In the data rows, the value 128 means zero.
What is the hidden score of each row? Scores go from 0 to 30, and 15 is about the middle. The score is a weighted sum of the row's numbers plus the product of two more (or one squared), each taken from its middle value.
tensor([082, 159, 109, 131, 110, 150, 123, 129, 158, 098, 117, 158, 114, 119,
        093, 097, 083, 171, 153]): 14
tensor([101, 164, 090, 143, 137, 134, 079, 154, 167, 090, 106, 118, 117, 128,
        086, 101, 118, 148, 092]): 16
tensor([114, 142, 121, 131, 119, 118, 119, 141, 143, 149, 111, 125, 122, 169,
        154, 121, 173, 133, 112]): 21
tensor([143, 148, 149, 126, 105, 138, 131, 158, 148, 117, 079, 132, 086, 149,
        116, 145, 152, 134, 086]): 13
tensor([114, 165, 133, 141, 113, 183, 109, 135, 118, 075, 103, 144, 090, 156,
        092, 118, 114, 136, 158]): 11
tensor([147, 085, 122, 107, 137, 144, 164, 091, 098, 096, 159, 111, 160, 112,
        127, 141, 121, 133, 151]): 13
tensor([128, 134, 111, 137, 091, 138, 122, 088, 115, 138, 122, 164, 136, 134,
        128, 175, 129, 111, 131]): 18
tensor([143, 141, 114, 116, 115, 102, 063, 113, 116, 170, 106, 078, 118, 172,
        160, 108, 175, 073, 101]): 26
tensor([124, 154, 120, 150, 127, 111, 137, 158, 170, 125, 115, 127, 124, 099,
        139, 123, 112, 156, 126]): 14
tensor([112, 129, 122, 123, 111, 110, 112, 141, 131, 143, 141, 135, 142, 140,
        145, 129, 143, 143, 127]): 17
tensor([161, 126, 129, 142, 151, 083, 150, 094, 110, 169, 181, 112, 152, 139,
        142, 133, 149, 102, 115]): 11
tensor([146, 136, 125, 148, 106, 134, 129, 147, 121, 108, 093, 135, 093, 132,
        095, 156, 138, 160, 121]): 14
tensor([142, 147, 108, 142, 131, 107, 112, 114, 128, 135, 136, 099, 123, 147,
        143, 159, 158, 139, 085]): 17
tensor([111, 162, 115, 139, 121, 131, 084, 117, 159, 130, 110, 135, 129, 097,
        127, 115, 116, 129, 136]): 15
tensor([133, 122, 102, 147, 124, 106, 097, 143, 111, 108, 127, 122, 134, 146,
        126, 106, 154, 103, 113]): 17
tensor([104, 177, 133, 103, 110, 120, 085, 142, 149, 141, 098, 097, 138, 105,
        143, 131, 111, 138, 099]): 25
tensor([129, 124, 108, 144, 139, 138, 127, 088, 138, 075, 152, 132, 131, 073,
        088, 166, 117, 150, 103]): 13
tensor([186, 115, 132, 130, 129, 138, 133, 156, 126, 128, 084, 141, 108, 158,
        125, 136, 105, 161, 075]): 11
tensor([099, 161, 100, 150, 120, 120, 110, 117, 158, 117, 101, 197, 120, 116,
        151, 123, 097, 160, 113]): 9
tensor([092, 177, 114, 137, 142, 138, 102, 164, 157, 094, 103, 135, 122, 130,
        088, 113, 092, 160, 164]): 19
tensor([144, 113, 139, 123, 144, 138, 166, 142, 108, 096, 132, 125, 150, 151,
        124, 154, 138, 138, 128]): 13
tensor([088, 146, 146, 146, 097, 117, 147, 112, 145, 165, 140, 140, 128, 128,
        127, 121, 116, 083, 143]): 12
tensor([133, 103, 131, 114, 135, 130, 172, 113, 109, 109, 155, 115, 133, 121,
        124, 149, 121, 122, 131]): 11
tensor([111, 134, 127, 125, 130, 165, 142, 158, 131, 115, 110, 115, 102, 147,
        118, 139, 120, 160, 108]): 11
tensor([163, 125, 148, 135, 143, 120, 110, 141, 117, 098, 140, 093, 124, 139,
        129, 110, 111, 117, 142]): 16
tensor([097, 174, 101, 136, 130, 101, 109, 101, 148, 128, 131, 120, 152, 117,
        119, 101, 112, 110, 148]): 18
tensor([188, 084, 170, 106, 096, 136, 148, 152, 102, 146, 130, 097, 093, 118,
        135, 185, 193, 106, 110]): 17
tensor([133, 138, 129, 125, 104, 150, 119, 172, 150, 119, 068, 155, 097, 135,
        160, 103, 121, 141, 117]): 10
tensor([088, 112, 115, 127, 133, 141, 149, 121, 138, 126, 155, 148, 136, 108,
        116, 125, 091, 160, 150]): 11
tensor([152, 116, 149, 114, 122, 149, 168, 114, 106, 092, 143, 109, 097, 112,
        103, 177, 159, 117, 135]): 13
tensor([148, 145, 111, 141, 116, 089, 096, 076, 112, 139, 149, 097, 142, 128,
        145, 100, 119, 096, 145]): 16
tensor([108, 145, 141, 131, 149, 163, 144, 139, 154, 090, 140, 123, 144, 109,
        111, 105, 101, 161, 152]): 11
tensor([140, 127, 139, 139, 125, 168, 113, 135, 105, 106, 138, 125, 121, 114,
        137, 141, 131, 146, 106]): 10
tensor([119, 086, 129, 100, 135, 126, 124, 135, 121, 155, 134, 134, 131, 139,
        168, 144, 128, 103, 165]): 20
tensor([160, 095, 167, 106, 120, 121, 149, 169, 103, 162, 093, 143, 079, 138,
        173, 186, 186, 124, 140]): 17
tensor([133, 104, 153, 104, 161, 122, 135, 118, 105, 111, 157, 109, 152, 123,
        115, 127, 115, 135, 146]): 12
tensor([161, 109, 113, 138, 122, 130, 115, 133, 110, 135, 119, 159, 110, 140,
        119, 150, 154, 125, 105]): 19
tensor([132, 093, 115, 120, 132, 117, 126, 130, 115, 180, 131, 137, 122, 147,
        178, 134, 135, 114, 129]): 27
tensor([129, 132, 141, 116, 080, 120, 109, 156, 140, 121, 094, 159, 110, 133,
        154, 152, 158, 153, 099]): 19
tensor([133, 105, 135, 111, 097, 157, 142, 117, 123, 116, 131, 136, 114, 137,
        130, 155, 097, 162, 128]): 13
tensor([141, 121, 149, 105, 135, 130, 117, 162, 114, 140, 094, 149, 117, 134,
        157, 125, 112, 136, 121]): 8
tensor([157, 152, 139, 132, 142, 092, 170, 094, 129, 151, 129, 136, 145, 128,
        156, 141, 186, 094, 116]): 11
tensor([142, 142, 145, 127, 161, 129, 131, 081, 107, 144, 154, 092, 139, 147,
        121, 123, 130, 123, 164]): 13
tensor([156, 144, 150, 121, 070, 142, 127, 151, 117, 114, 098, 120, 100, 153,
        133, 162, 158, 131, 124]): 23
tensor([099, 159, 098, 160, 157, 120, 110, 081, 162, 126, 126, 138, 160, 093,
        126, 080, 095, 120, 153]): 11
tensor([126, 196, 113, 164, 154, 104, 097, 071, 120, 131, 126, 115, 147, 164,
        099, 081, 116, 105, 111]): 9
tensor([142, 075, 130, 128, 138, 122, 179, 092, 079, 120, 183, 111, 136, 080,
        111, 156, 147, 126, 160]): 11
tensor([140, 091, 152, 107, 146, 146, 154, 139, 119, 133, 173, 112, 134, 103,
        132, 142, 144, 122, 120]): 11
tensor([094, 145, 089, 158, 108, 145, 133, 127, 164, 133, 115, 184, 141, 111,
        098, 092, 110, 137, 128]): 15
tensor([135, 121, 133, 150, 139, 111, 126, 122, 125, 106, 116, 118, 119, 153,
        129, 100, 103, 119, 131]): 7
tensor([181, 092, 164, 127, 127, 138, 124, 155, 082, 102, 135, 050, 117, 145,
        097, 154, 145, 118, 101]): 18
tensor([147, 115, 151, 142, 130, 141, 143, 139, 105, 111, 134, 095, 118, 100,
        122, 160, 152, 136, 125]): 12
tensor([154, 159, 116, 134, 082, 139, 137, 107, 109, 134, 112, 143, 131, 127,
        111, 152, 154, 129, 133]): 20
tensor([135, 107, 128, 134, 132, 134, 165, 124, 128, 177, 148, 122, 128, 135,
        151, 148, 143, 138, 120]): 25
tensor([112, 111, 135, 132, 113, 116, 143, 102, 132, 133, 137, 120, 151, 096,
        150, 128, 145, 124, 140]): 13
tensor([138, 117, 147, 109, 109, 121, 120, 148, 128, 151, 099, 117, 116, 150,
        137, 133, 142, 139, 134]): 16
tensor([118, 132, 107, 120, 132, 111, 118, 145, 129, 119, 134, 146, 123, 139,
        089, 121, 137, 120, 126]): 17
tensor([134, 119, 136, 115, 108, 145, 139, 134, 116, 130, 154, 144, 129, 110,
        133, 152, 147, 148, 149]): 17
tensor([109, 127, 130, 103, 153, 099, 086, 132, 149, 139, 118, 138, 123, 111,
        147, 110, 123, 083, 125]): 13
tensor([112, 154, 138, 147, 113, 098, 113, 135, 146, 215, 089, 174, 115, 154,
        179, 091, 128, 108, 095]): 22
tensor([084, 196, 123, 131, 117, 151, 116, 149, 164, 119, 103, 156, 109, 151,
        103, 098, 085, 204, 109]): 10
tensor([126, 160, 125, 112, 101, 138, 138, 137, 178, 111, 100, 138, 135, 167,
        103, 095, 097, 116, 114]): 17
tensor([120, 127, 157, 124, 112, 127, 127, 127, 128, 128, 127, 114, 152, 118,
        161, 166, 126, 139, 115]): 17
tensor([107, 147, 109, 141, 100, 148, 088, 124, 180, 118, 111, 131, 118, 095,
        114, 123, 156, 115, 145]): 23
tensor([153, 105, 125, 134, 105, 116, 137, 113, 129, 098, 127, 095, 100, 117,
        112, 123, 119, 130, 121]): 13
tensor([114, 103, 124, 136, 096, 144, 131, 116, 128, 132, 142, 134, 134, 138,
        116, 141, 146, 172, 142]): 19
tensor([136, 120, 143, 108, 140, 087, 104, 148, 112, 144, 128, 093, 120, 138,
        122, 140, 130, 112, 133]): 16
tensor([137, 120, 106, 123, 136, 075, 108, 125, 103, 113, 093, 115, 142, 131,
        171, 117, 122, 106, 099]): 15
tensor([137, 089, 127, 117, 120, 149, 142, 154, 108, 121, 131, 121, 123, 132,
        165, 140, 125, 133, 144]): 11
tensor([112, 117, 127, 110, 109, 146, 129, 132, 148, 121, 135, 142, 115, 149,
        139, 142, 112, 169, 145]): 16
tensor([091, 157, 086, 149, 152, 084, 070, 122, 188, 133, 097, 131, 120, 113,
        121, 084, 118, 112, 129]): 21
tensor([125, 132, 109, 137, 128, 144, 134, 131, 135, 121, 127, 107, 116, 153,
        108, 138, 138, 162, 116]): 18
tensor([103, 128, 126, 110, 147, 152, 143, 137, 144, 111, 139, 117, 119, 114,
        118, 120, 119, 128, 123]): 10
tensor([138, 129, 117, 141, 105, 131, 110, 140, 141, 133, 139, 176, 120, 114,
        137, 153, 138, 147, 137]): 16
tensor([154, 104, 139, 117, 118, 141, 165, 130, 118, 127, 161, 095, 124, 099,
        113, 155, 109, 148, 157]): 16
tensor([138, 102, 127, 128, 137, 139, 151, 126, 096, 118, 140, 117, 136, 099,
        156, 156, 143, 130, 156]): 11
tensor([143, 101, 137, 139, 103, 072, 159, 113, 129, 199, 119, 167, 167, 146,
        204, 146, 164, 107, 116]): 17
tensor([105, 156, 118, 138, 131, 082, 118, 120, 156, 139, 119, 179, 138, 104,
        146, 118, 127, 071, 114]): 12
tensor([132, 151, 156, 139, 101, 070, 085, 167, 150, 167, 092, 160, 112, 136,
        142, 106, 152, 080, 123]): 17
tensor([090, 124, 119, 107, 120, 152, 159, 145, 128, 100, 148, 130, 118, 119,
        109, 145, 120, 148, 111]): 14
tensor([164, 077, 129, 123, 122, 099, 114, 096, 092, 144, 163, 105, 141, 146,
        139, 111, 141, 104, 153]): 15
tensor([119, 106, 125, 123, 109, 144, 095, 094, 101, 125, 150, 176, 135, 125,
        139, 158, 117, 121, 124]): 14
tensor([147, 127, 140, 133, 098, 128, 154, 149, 125, 090, 110, 118, 111, 149,
        083, 155, 160, 144, 104]): 20
tensor([105, 122, 109, 129, 156, 103, 151, 111, 145, 162, 137, 141, 178, 113,
        170, 138, 127, 112, 120]): 15
tensor([156, 164, 117, 089, 138, 122, 115, 144, 113, 165, 085, 115, 133, 157,
        116, 119, 135, 140, 125]): 16
tensor([149, 135, 112, 166, 174, 098, 143, 102, 136, 098, 162, 091, 153, 153,
        108, 099, 081, 126, 113]): 7
tensor([138, 109, 112, 103, 153, 078, 096, 121, 114, 154, 137, 107, 129, 106,
        134, 138, 163, 087, 111]): 17
tensor([113, 118, 121, 103, 126, 160, 156, 126, 134, 126, 149, 130, 164, 126,
        137, 125, 096, 146, 138]): 13
tensor([147, 128, 135, 128, 108, 146, 102, 151, 105, 135, 072, 165, 092, 155,
        159, 168, 140, 129, 132]): 16
tensor([102, 128, 133, 150, 137, 128, 066, 119, 129, 087, 154, 106, 106, 102,
        131, 124, 084, 103, 173]): 14
tensor([132, 081, 138, 113, 129, 166, 148, 117, 110, 121, 148, 164, 117, 100,
        132, 165, 169, 110, 179]): 20
tensor([110, 139, 124, 124, 156, 126, 137, 134, 174, 144, 120, 166, 152, 097,
        137, 119, 130, 103, 103]): 14
tensor([102, 133, 127, 109, 110, 086, 065, 153, 169, 147, 091, 103, 131, 148,
        145, 098, 166, 068, 127]): 23
tensor([128, 132, 125, 148, 149, 145, 141, 112, 120, 079, 149, 138, 126, 105,
        094, 156, 124, 135, 153]): 12
tensor([145, 133, 152, 101, 114, 112, 159, 132, 109, 137, 136, 130, 131, 130,
        111, 133, 122, 135, 131]): 21
tensor([115, 135, 124, 106, 113, 146, 126, 134, 109, 134, 159, 149, 113, 110,
        118, 159, 094, 145, 156]): 18
tensor([105, 147, 123, 108, 156, 123, 154, 108, 157, 145, 116, 155, 156, 115,
        132, 136, 132, 107, 120]): 16
tensor([172, 090, 161, 132, 129, 110, 095, 205, 116, 106, 081, 102, 102, 129,
        165, 136, 160, 096, 113]): 15
tensor([141, 083, 154, 069, 155, 136, 136, 101, 080, 119, 145, 090, 136, 168,
        162, 121, 110, 105, 160]): 9
tensor([158, 094, 143, 152, 142, 120, 102, 121, 101, 109, 125, 077, 118, 163,
        132, 139, 140, 097, 123]): 14
tensor([116, 129, 146, 149, 098, 166, 121, 109, 117, 100, 145, 149, 100, 122,
        086, 132, 130, 139, 159]): 12
tensor([114, 106, 153, 091, 143, 123, 161, 128, 117, 136, 156, 122, 126, 104,
        131, 150, 120, 123, 148]): 11
tensor([142, 087, 120, 118, 129, 146, 144, 124, 110, 120, 120, 114, 106, 127,
        111, 172, 147, 149, 111]): 21
tensor([164, 141, 130, 130, 126, 143, 140, 154, 120, 121, 118, 112, 112, 133,
        153, 156, 141, 126, 104]): 12
tensor([137, 137, 140, 189, 113, 100, 115, 144, 121, 118, 108, 078, 116, 158,
        119, 107, 123, 124, 107]): 12
tensor([152, 116, 145, 113, 127, 105, 119, 091, 127, 142, 123, 097, 135, 118,
        167, 123, 103, 083, 149]): 11
tensor([132, 156, 102, 156, 139, 141, 141, 147, 128, 126, 123, 176, 139, 115,
        139, 153, 139, 158, 119]): 11
tensor([122, 128, 120, 126, 158, 123, 085, 129, 112, 113, 161, 076, 130, 154,
        119, 087, 091, 117, 150]): 12
tensor([126, 118, 131, 125, 145, 144, 141, 105, 084, 130, 166, 125, 144, 104,
        125, 143, 095, 118, 171]): 11
tensor([171, 141, 132, 133, 148, 135, 130, 133, 106, 096, 167, 109, 114, 150,
        112, 144, 098, 126, 143]): 15
tensor([185, 090, 140, 103, 134, 131, 138, 144, 091, 091, 124, 101, 142, 174,
        144, 151, 138, 116, 123]): 16
tensor([111, 097, 133, 107, 142, 153, 136, 153, 137, 135, 128, 118, 130, 127,
        145, 148, 126, 137, 140]): 17
tensor([126, 125, 128, 132, 152, 142, 120, 108, 148, 116, 149, 131, 130, 113,
        118, 123, 137, 150, 138]): 16
tensor([165, 090, 125, 118, 119, 130, 143, 132, 111, 149, 141, 151, 129, 121,
        147, 149, 144, 120, 128]): 15
tensor([178, 073, 128, 083, 159, 112, 180, 092, 082, 124, 172, 133, 175, 116,
        150, 143, 139, 102, 137]): 11
tensor([149, 163, 097, 109, 156, 095, 095, 146, 143, 141, 102, 151, 127, 086,
        140, 120, 151, 079, 111]): 15
tensor([102, 097, 154, 088, 118, 147, 162, 146, 129, 117, 127, 135, 122, 133,
        120, 154, 130, 150, 096]): 12
